In the data rows, 128 means zero.
Some points:
[098, 129, 128, 175, 151, 157, 128, 148, 094, 150, 128, 164, 094, 130, 154, 131, 209, 160, 165,
 043, 121, 178, 117, 165, 194, 125, 176, 172, 138, 056, 123, 131, 126, 085, 037, 155]
[135, 119, 114, 123, 116, 146, 156, 060, 126, 176, 117, 158, 135, 185, 116, 145, 115, 155, 144,
 139, 154, 093, 112, 171, 182, 200, 151, 150, 138, 086, 096, 218, 083, 097, 128, 166]
[126, 087, 125, 170, 158, 149, 108, 149, 166, 165, 117, 101, 180, 089, 151, 225, 097, 170, 126,
 094, 107, 115, 131, 116, 110, 177, 099, 071, 084, 073, 100, 037, 169, 128, 168, 175]
[165, 056, 105, 096, 078, 062, 241, 192, 151, 093, 098, 151, 111, 163, 057, 176, 034, 134, 213,
 118, 149, 118, 187, 082, 197, 206, 150, 082, 170, 109, 145, 162, 094, 097, 102, 082]
[126, 145, 153, 179, 170, 173, 187, 103, 064, 091, 105, 111, 071, 122, 145, 144, 146, 086, 140,
 155, 172, 184, 140, 160, 169, 146, 101, 096, 114, 103, 178, 133, 153, 087, 133, 121]
[140, 063, 070, 109, 103, 127, 038, 174, 152, 105, 150, 064, 087, 090, 153, 000, 043, 130, 180,
 133, 035, 203, 126, 115, 179, 129, 175, 049, 098, 138, 156, 121, 154, 118, 071, 162]
[103, 094, 085, 131, 141, 198, 180, 173, 008, 119, 107, 132, 129, 141, 177, 150, 121, 156, 161,
 139, 120, 137, 099, 100, 169, 159, 093, 115, 110, 165, 131, 145, 160, 201, 168, 156]
[134, 180, 135, 141, 123, 091, 145, 147, 164, 178, 159, 123, 193, 055, 174, 114, 129, 113, 127,
 084, 119, 136, 126, 139, 126, 112, 167, 094, 120, 128, 193, 174, 144, 157, 146, 144]
[171, 087, 108, 136, 180, 077, 068, 125, 097, 128, 152, 107, 102, 097, 105, 145, 169, 159, 107,
 078, 123, 109, 035, 059, 137, 136, 151, 154, 090, 142, 158, 144, 164, 065, 162, 115]
[157, 131, 114, 064, 131, 134, 104, 131, 190, 151, 133, 157, 084, 133, 084, 116, 138, 183, 138,
 141, 189, 174, 072, 111, 121, 137, 172, 218, 021, 154, 170, 117, 119, 193, 145, 118]
[176, 108, 135, 136, 130, 085, 172, 158, 162, 135, 128, 122, 164, 111, 191, 143, 115, 124, 151,
 121, 060, 222, 135, 163, 128, 119, 078, 212, 124, 109, 160, 164, 107, 102, 196, 104]
[173, 116, 207, 137, 130, 024, 092, 122, 125, 144, 039, 123, 176, 149, 133, 147, 181, 087, 136,
 145, 096, 120, 101, 114, 128, 095, 157, 103, 159, 186, 106, 074, 090, 154, 135, 126]
[132, 099, 185, 134, 141, 127, 117, 096, 113, 109, 171, 160, 138, 152, 178, 128, 092, 185, 125,
 146, 116, 108, 091, 161, 089, 178, 104, 162, 152, 138, 196, 169, 189, 145, 022, 124]
[158, 112, 204, 194, 129, 083, 173, 146, 085, 061, 131, 166, 172, 135, 145, 105, 109, 183, 082,
 092, 130, 137, 120, 103, 148, 053, 127, 124, 145, 191, 161, 167, 142, 162, 083, 110]
[105, 166, 144, 117, 095, 095, 132, 086, 106, 131, 048, 113, 075, 058, 116, 105, 105, 162, 094,
 043, 129, 164, 159, 116, 124, 153, 111, 133, 169, 133, 128, 132, 096, 098, 087, 200]
[133, 126, 063, 232, 053, 101, 085, 131, 094, 094, 142, 097, 088, 094, 155, 149, 146, 141, 162,
 086, 131, 091, 132, 140, 144, 176, 113, 182, 134, 107, 124, 138, 074, 130, 089, 165]
[154, 181, 148, 035, 091, 161, 119, 143, 126, 146, 145, 098, 056, 078, 193, 107, 090, 143, 161,
 175, 189, 153, 090, 103, 184, 036, 110, 126, 192, 138, 035, 106, 199, 132, 127, 157]
[166, 145, 055, 095, 183, 080, 069, 207, 104, 097, 117, 118, 018, 169, 135, 146, 094, 081, 004,
 151, 097, 101, 204, 141, 177, 138, 100, 176, 065, 120, 123, 139, 066, 119, 202, 169]
[172, 150, 168, 191, 139, 162, 119, 102, 112, 144, 123, 071, 154, 149, 109, 100, 101, 130, 074,
 132, 189, 165, 136, 134, 095, 130, 116, 089, 176, 043, 123, 160, 105, 162, 102, 114]
[186, 137, 072, 180, 154, 096, 074, 109, 170, 190, 111, 228, 163, 092, 108, 113, 086, 121, 148,
 146, 148, 089, 087, 082, 111, 065, 109, 154, 157, 164, 111, 055, 130, 067, 121, 100]
[070, 120, 132, 086, 116, 112, 116, 068, 068, 190, 192, 067, 186, 089, 117, 102, 156, 191, 082,
 147, 057, 139, 120, 174, 254, 153, 157, 176, 195, 220, 165, 084, 140, 106, 255, 054]
[099, 104, 092, 066, 126, 129, 067, 246, 161, 170, 044, 092, 151, 156, 078, 143, 224, 070, 118,
 166, 174, 117, 188, 133, 176, 133, 042, 160, 154, 127, 086, 148, 218, 155, 149, 026]
[162, 168, 206, 188, 117, 102, 133, 113, 118, 125, 138, 169, 147, 133, 078, 125, 079, 147, 162,
 094, 146, 149, 202, 129, 127, 148, 150, 125, 095, 144, 053, 123, 157, 171, 118, 134]
[143, 096, 127, 085, 052, 034, 101, 098, 191, 110, 128, 075, 134, 159, 153, 143, 224, 119, 126,
 113, 152, 107, 152, 117, 158, 194, 083, 088, 098, 138, 109, 141, 212, 113, 120, 115]
[106, 133, 127, 095, 097, 099, 123, 085, 087, 163, 183, 150, 149, 093, 124, 189, 104, 149, 133,
 159, 138, 167, 220, 159, 079, 092, 105, 113, 160, 189, 214, 130, 137, 140, 144, 156]
[118, 156, 095, 087, 160, 077, 083, 096, 122, 090, 138, 144, 158, 067, 113, 083, 148, 248, 165,
 112, 191, 099, 142, 137, 150, 121, 061, 161, 128, 055, 059, 118, 075, 217, 178, 125]
[208, 094, 072, 141, 117, 155, 148, 095, 105, 103, 167, 071, 104, 198, 097, 079, 088, 127, 098,
 159, 135, 104, 159, 135, 110, 105, 064, 092, 136, 120, 133, 107, 094, 096, 175, 128]
[085, 165, 124, 163, 151, 163, 156, 150, 153, 117, 152, 110, 082, 121, 151, 137, 081, 167, 085,
 112, 134, 136, 097, 170, 071, 089, 106, 127, 102, 161, 087, 154, 171, 168, 092, 104]
[094, 085, 084, 141, 114, 165, 196, 127, 106, 123, 173, 092, 108, 187, 085, 082, 167, 167, 160,
 090, 180, 120, 155, 170, 084, 113, 104, 214, 099, 169, 061, 079, 068, 134, 096, 164]
[131, 165, 108, 103, 101, 182, 174, 088, 077, 113, 162, 116, 159, 063, 089, 112, 125, 046, 185,
 172, 163, 141, 117, 123, 117, 124, 134, 132, 086, 105, 112, 142, 137, 102, 102, 093]
[140, 094, 133, 177, 157, 111, 157, 127, 180, 121, 111, 114, 091, 072, 120, 148, 139, 126, 154,
 153, 138, 074, 124, 217, 148, 136, 189, 161, 147, 170, 097, 131, 113, 130, 116, 102]
[121, 193, 099, 073, 120, 080, 194, 151, 159, 146, 122, 126, 086, 142, 159, 111, 131, 060, 175,
 150, 060, 107, 097, 108, 059, 158, 184, 148, 200, 105, 135, 046, 155, 173, 189, 118]
[076, 156, 139, 135, 104, 165, 148, 101, 148, 173, 143, 160, 071, 118, 071, 169, 098, 128, 137,
 060, 091, 106, 125, 110, 227, 050, 074, 091, 142, 100, 197, 162, 069, 145, 128, 132]
[080, 101, 147, 109, 142, 170, 183, 085, 080, 123, 102, 109, 144, 076, 099, 115, 099, 154, 115,
 138, 085, 103, 098, 118, 148, 174, 110, 178, 116, 104, 141, 110, 143, 119, 023, 135]
[142, 151, 137, 083, 147, 100, 184, 154, 106, 115, 143, 123, 189, 167, 090, 146, 153, 085, 132,
 133, 111, 183, 048, 086, 140, 074, 102, 129, 099, 143, 114, 125, 108, 144, 120, 134]
[106, 176, 152, 113, 107, 147, 136, 129, 204, 110, 091, 147, 166, 172, 143, 090, 146, 176, 108,
 071, 133, 076, 151, 126, 135, 131, 124, 148, 170, 132, 167, 065, 177, 072, 147, 199]
[134, 187, 112, 169, 140, 187, 155, 113, 145, 157, 148, 046, 116, 159, 149, 106, 148, 102, 136,
 148, 078, 144, 180, 067, 106, 126, 152, 089, 179, 163, 123, 145, 171, 132, 109, 101]
[166, 121, 139, 135, 085, 162, 228, 131, 125, 164, 116, 131, 052, 115, 143, 131, 210, 089, 161,
 114, 156, 125, 087, 091, 086, 070, 097, 081, 096, 135, 126, 168, 090, 093, 159, 108]
[136, 141, 143, 110, 106, 152, 145, 178, 144, 017, 102, 143, 151, 080, 109, 122, 180, 062, 107,
 114, 138, 086, 137, 189, 042, 106, 105, 051, 120, 089, 123, 170, 141, 152, 160, 159]
[170, 157, 178, 078, 103, 121, 134, 148, 052, 127, 200, 147, 100, 135, 195, 151, 170, 175, 104,
 183, 142, 118, 164, 128, 112, 126, 193, 120, 142, 122, 137, 123, 171, 103, 154, 161]
[104, 159, 037, 133, 149, 112, 117, 110, 124, 111, 101, 092, 148, 173, 124, 198, 155, 164, 131,
 191, 100, 184, 122, 171, 075, 097, 170, 088, 129, 150, 169, 067, 121, 138, 123, 115]
[187, 103, 117, 120, 118, 136, 115, 152, 098, 121, 101, 102, 169, 075, 052, 129, 162, 095, 109,
 158, 146, 107, 070, 106, 083, 172, 088, 127, 185, 094, 172, 130, 141, 134, 119, 171]
[086, 065, 095, 146, 105, 199, 094, 057, 143, 092, 089, 192, 100, 112, 148, 153, 148, 173, 127,
 126, 128, 169, 180, 011, 047, 147, 168, 139, 202, 123, 106, 190, 087, 175, 147, 058]
[191, 088, 086, 064, 191, 199, 098, 031, 121, 051, 181, 190, 166, 179, 178, 111, 056, 000, 092,
 000, 219, 111, 159, 155, 177, 129, 152, 126, 189, 212, 107, 068, 137, 174, 128, 107]
[102, 218, 167, 147, 122, 165, 081, 164, 127, 101, 103, 114, 104, 216, 119, 158, 060, 177, 241,
 141, 184, 125, 097, 111, 105, 210, 120, 103, 136, 206, 149, 162, 110, 057, 137, 168]
[139, 155, 152, 146, 202, 172, 115, 106, 120, 119, 082, 173, 093, 126, 146, 133, 145, 150, 131,
 123, 082, 065, 167, 185, 115, 099, 154, 134, 069, 165, 158, 163, 137, 106, 130, 061]
[122, 135, 140, 089, 047, 125, 067, 096, 143, 216, 104, 093, 128, 146, 152, 168, 101, 109, 064,
 099, 109, 106, 125, 147, 091, 069, 163, 152, 098, 135, 108, 120, 088, 133, 096, 105]
[054, 068, 229, 184, 047, 107, 081, 132, 125, 089, 156, 123, 144, 177, 066, 111, 123, 070, 224,
 085, 079, 102, 130, 149, 075, 007, 182, 160, 099, 008, 175, 135, 160, 107, 244, 164]
These points spread out most along one direction. Take the direction at right angles to it along which they spread out most. Then take the direction at right angles to both along which they spread out most. Go by this last direction. For each point below, how far along it does it lie, from 0 to 99? 50 is the average, and the first point above lies past it. One standard deviation of the points above along it is 16.
[137, 129, 151, 126, 158, 137, 076, 130, 117, 166, 074, 176, 120, 165, 154, 131, 112, 116, 176,
 184, 080, 149, 179, 123, 146, 106, 156, 161, 092, 132, 152, 117, 136, 205, 072, 184] : 58
[060, 092, 203, 207, 121, 140, 179, 072, 171, 111, 091, 128, 096, 135, 134, 143, 060, 131, 000,
 215, 218, 040, 108, 118, 175, 136, 191, 143, 134, 075, 103, 158, 193, 130, 170, 104] : 48
[154, 139, 177, 170, 017, 224, 046, 126, 164, 071, 195, 255, 060, 105, 025, 159, 188, 106, 002,
 228, 000, 251, 061, 142, 190, 245, 052, 096, 137, 135, 083, 030, 062, 128, 144, 129] : 49
[090, 162, 072, 195, 158, 100, 143, 094, 169, 141, 179, 152, 118, 152, 126, 099, 165, 089, 146,
 116, 165, 127, 089, 129, 075, 136, 123, 125, 152, 141, 139, 153, 122, 155, 093, 109] : 47
[127, 125, 126, 136, 139, 108, 102, 127, 199, 131, 143, 090, 202, 160, 184, 156, 126, 121, 129,
 114, 070, 116, 102, 067, 156, 130, 109, 206, 107, 137, 139, 170, 157, 099, 070, 165] : 64
[095, 144, 165, 068, 214, 149, 112, 193, 161, 165, 075, 114, 183, 133, 103, 109, 108, 131, 105,
 123, 111, 122, 100, 152, 042, 164, 171, 121, 124, 161, 117, 118, 109, 113, 172, 136] : 53
[092, 140, 081, 074, 178, 045, 118, 077, 054, 143, 129, 171, 148, 152, 152, 091, 118, 112, 141,
 105, 107, 135, 084, 149, 077, 172, 102, 068, 090, 075, 045, 158, 133, 070, 152, 103] : 45
[061, 092, 206, 094, 231, 055, 088, 120, 141, 062, 166, 059, 077, 115, 146, 088, 160, 077, 130,
 163, 175, 160, 208, 108, 139, 129, 121, 067, 088, 101, 116, 087, 045, 054, 104, 089] : 39
[096, 082, 105, 079, 180, 156, 157, 150, 153, 212, 113, 193, 166, 104, 125, 105, 136, 140, 063,
 131, 106, 137, 184, 109, 115, 147, 160, 094, 095, 134, 088, 157, 144, 103, 140, 212] : 50
[109, 169, 030, 158, 107, 153, 130, 188, 129, 061, 125, 155, 227, 113, 146, 119, 126, 126, 104,
 188, 147, 117, 133, 122, 168, 052, 137, 111, 154, 129, 109, 173, 112, 091, 113, 133] : 41
[175, 117, 116, 109, 101, 159, 146, 161, 158, 141, 119, 119, 144, 113, 147, 128, 109, 173, 131,
 082, 130, 130, 157, 151, 100, 135, 170, 101, 086, 065, 170, 025, 156, 106, 102, 047] : 53
[145, 099, 143, 092, 193, 109, 117, 155, 137, 179, 200, 108, 136, 134, 100, 184, 147, 132, 168,
 150, 092, 071, 079, 130, 121, 080, 102, 118, 154, 093, 104, 133, 069, 155, 087, 144] : 51
[086, 140, 145, 162, 071, 116, 158, 179, 115, 161, 107, 106, 141, 128, 142, 094, 116, 073, 113,
 148, 214, 084, 110, 112, 094, 154, 119, 121, 065, 163, 142, 137, 079, 211, 101, 093] : 34
